Each row is where one point has got to under a steady rotation. How many steps took it there?
The counts run from 0 to 620.
[-10   3   0  -8   4  13   1   2  -8   0  -8 -14  -8   1 -12   1 -18 -24
   9  18  -9  -8   2  -5  -4  23  -8 -13  14   3   8 -17  -3  -7  -2 -16
  29 -11  -2 -17 -10 -13  -4  -8] | 181
[ -1  -2  -3 -19   1  20  -1  10 -12  -2 -15 -16   1   1  -8  -3 -12 -19
  13  18   6 -10   0  -1   1  11   9  -9  15 -18   7  -7   0   8  -1   7
  34 -16  -7  -2  -8 -22   6 -11] | 352
[ -7  10  -3 -18  -4  12   1  -5  -7   0  -5 -14  -4 -10 -10  -5 -12 -27
   0  19  -9  -1  10  -5   3  17  11  -8   9 -10   0 -15   3  -3   0  -2
  34 -20  -8 -16  -5 -13   3  -7] | 159
[ -1  -7   2  -6  -2  20  -4  12 -16  -6  -1 -26  -4  -4 -14  -6  -7 -29
   7  18  -7 -13  -3  -8   2  18  -2  -3   6  -4   2  -8   5   4  -3  -4
  28 -12  -8  -3 -11 -18   1  -9] | 168
[ -8  -8  -2 -13   5   9   0   4  -1   3 -15  -9  -5  -1  -7 -18  -9 -12
  14  22  -2  -4  -3  -1  11  15   4 -13   8 -24   7  -9 -12 -15  -3 -18
  30 -14  -3  -4 -20   2  -8   3] | 566
[-15  -9  -2 -14  -2  21   5   8  -8   6  -9 -11  -8   0  -7 -12 -13 -13
  19  22   9  -6  -4   1   9  24   2 -11   4 -23  12  -8  -9  -8  -2  -7
  18 -11   1 -14  -6 -12   6 -11] | 269
[-16  -6   0  -6   0  11   4  -4  -3   1  -8 -21  -7  -4 -10 -18 -10 -17
   6  21  -8   4   3  -4  11  28   6 -13   8 -11   8 -16  -3 -20  -1 -18
  23 -10  -1 -16 -13  -5  -9  10] | 24
[ -6   3   0 -17   4  20   1   3 -11   2 -12 -11  -1  -1 -10  -3 -16 -17
  14  18   7 -10  -1   6  -4  18   5 -10  16 -12   7 -15  -6   3   2   4
  28 -15   1 -12  -2 -23   7 -10] | 387
[ -4 -10   1 -12  10  23   6  -2 -12   4  -9 -12  -7  -8 -12 -21  -3 -18
  13  19   8  -7 -11   6  12  24   6  -4   2 -24   2 -17 -18  -2   1  -5
  14 -13   3  -5  -8  -7  -3  -1] | 348
[ -1   7   1 -18   6  12   2  -8  -9  -4 -10 -11   2  -9 -14 -12 -14 -15
   9  15  -5 -10   2   4  -4  16  11 -11  16 -14  -4 -24  -4   3   4   1
  30 -20  -6  -1  -6 -17  -7   5] | 125
[ -8 -13   1 -11  -2  26   3   3 -12   3 -11 -14   1  -4  -6 -13  -8 -13
  12  23  12   2   0   3   5  25   9  -4   6 -23   7  -8  -6  -9   2   3
  23  -7   0 -12  -4 -21   8  -4] | 200
[-10  -3   3  -8   1  14   4   6 -14   4 -19 -16   1   5  -1  -2 -11 -21
  13  21   9   5   8   4  -1  19  -4  -2  19 -12   4  -9  -7  -3   2  -5
  34  -6   2 -16  -7 -21   4 -12] | 375
[  3  -2   7 -12  -4  14  -3   1  -9  -6 -10 -10   7  -8 -15  -3 -12 -14
   1  16  -9  -6  10  -2  -5  12   2 -10  18 -17  -2 -11   0  -3   8  -7
  44 -10 -12  -9 -14 -12  -5   1] | 205
[ -6   2   2 -10  11   4   7  -9  -8   1 -18  -9   1  -4  -5  -8 -15 -14
   9  15  -2   0  10   6   0  15   3  -7  23 -14  -4 -21 -14  -1   6 -13
  34 -14   0 -12 -10 -10 -13   5] | 183
[-11 -20   0   5   1  11   2   8 -23   4  -6 -27 -10   2  -9 -12  -3 -26
  11  18   4   3   1  -2   7  24   2   1  11 -11   4  -1  -8   2  -1 -12
  22  -7   0  -8  -9 -20  -6  -8] | 62
[ -5  -8   4 -10   5  26  -1   6 -16  -1  -8 -20  -2  -3  -9  -7  -1 -28
  10  21   7 -11  -6  -3   3  21  -4  -1   4 -10   3 -13 -10   3  -3   6
  21  -7  -1  -7  -9 -15   8 -14] | 121
[ -9   6  -3 -20   1   9   8  -1 -11   2  -8  -4  -9  -2 -14  -2 -19 -20
  11  15  -5  -3  12   0  -4  18   1 -12  20 -11   0 -13  -7   0   8 -10
  32 -16  -1 -19   1 -15  -4 -11] | 573
[ -6   1   3 -21  -1  22   0   3  -9  -1 -10  -9  -2   2 -15  -2 -17 -12
  17  22  -1 -13   0   1  -4  18   4 -15  12 -14   5 -13  -3  -3   2   3
  31 -15  -5  -9  -4 -21   5 -11] | 7
[ -1 -18   7  -4  -4  16   1   9 -13  -1  -7 -13   1   4 -15  -2 -16  -9
  14  13  -3 -10   4  -2  -6  15  -3 -14  17 -14   4  -3  -4   0   8 -11
  36  -8 -10  -8 -13 -19  -9  -9] | 18
[-10  -9  -3  -4  -2  21  -3  12 -12  -1  -9 -27   3   4  -5  -9  -8 -22
  12  20   6   1   0  -1   5  20  10  -3   9 -13  11  -2   6  -5  -8   1
  25 -11  -5  -4  -9 -26   3  -4] | 247
[  1   0   5  -4   6  15  -1 -10 -16  -2 -12 -22   8 -17 -11 -18  -4 -29
  -1  16  -4  -1   7   2   3  20   6   1  11  -9  -4 -22  -4  -3   1  -3
  29 -10  -3  -6 -13 -15  -8   8] | 91
[ -9 -17  -2   1   1  14  -1   3 -16   0  -4 -26  -8  -2 -10 -24   0 -26
   7  21  -5  -1  -8  -6  16  25   7  -3   2 -13   3  -6  -3  -5  -4 -12
  18 -11  -2  -2 -16 -10  -8   4] | 325
[-12  -9  -6  -7   0   8   6   1  -8   5 -10 -12 -12  -5  -5 -17  -3 -21
   6  18  -3  10   9  -6  15  22   6  -6   7 -24   6  -1 -12 -11   0 -18
  26 -15  -4 -16 -12  -3  -2  -6] | 71
[-12  -1  -6 -13   4  14   6  -7 -10   5  -7 -13 -12 -10  -9 -25  -7 -22
  13  17   4   0  -1   3  17  24  15  -5   4 -21   1 -17 -14  -2   1  -7
  15 -17   4  -7  -5 -12  -5   2] | 347
[ -7 -12   0  -9  -7  19   4   1 -10   2   0 -14 -12 -10 -11 -19  -3 -23
   3  20  -3  -3   0  -9  16  26   7  -5  -3 -24   2  -3  -5  -8   0  -8
  19 -14  -9  -9 -14  -2   1  -6] | 198
[ -1 -15   0  -4  -4  17  -1   9 -22  -2  -3 -25  -1   0 -13  -9  -4 -25
  11  16  -1  -9  -3  -5   2  16   6  -1  11 -12   1  -1  -1  10   2  -2
  27 -13 -10   3 -13 -22  -4 -16] | 167
[ -5  -5   0 -20   2  18   6 -10  -6   5 -13  -4  -1 -12 -11 -19 -11  -7
   9  18   2  -2   2   6   8  20  13 -12   9 -28   2 -16 -11 -11   7  -5
  27 -12  -1  -9  -9  -5  -3   6] | 427
[ -3   1   3 -11   1  11   0   5 -12  -1 -13  -7  -1  -1  -5   3 -12 -22
   2  16  -5  -1  14  -7  -1  14 -10  -5  18 -15  -3  -6  -6   3   3 -12
  42 -12  -9 -14 -12  -6   1 -16] | 607
[-11 -16   6  -8   4  16   5   6  -7   4 -15 -10  -4   3  -7 -12 -11  -6
  19  21   5  -3  -4   4   7  22  -5 -12   9 -25   7  -8 -16 -13   0 -17
  26  -9   0  -7 -16  -5  -3  -4] | 222
[ -4 -14   5   3   6  14  -1   8 -24  -1 -13 -21  -2   0  -5  -4  -4 -31
  11  14   7  -2   4  -1   1  21 -11   2  17  -4  -2  -7  -9   4   0 -10
  30  -7  -2 -11 -12 -19  -1 -12] | 179
[ -4  -4   5 -11  -2  20  -2  -3  -5  -3  -8 -13   3 -14 -12 -18  -1 -21
  -3  22  -7  -1   4  -4  11  20   8  -6   2 -20   1 -13   2 -17   1  -6
  32 -12  -8 -12 -17  -2   1   7] | 12
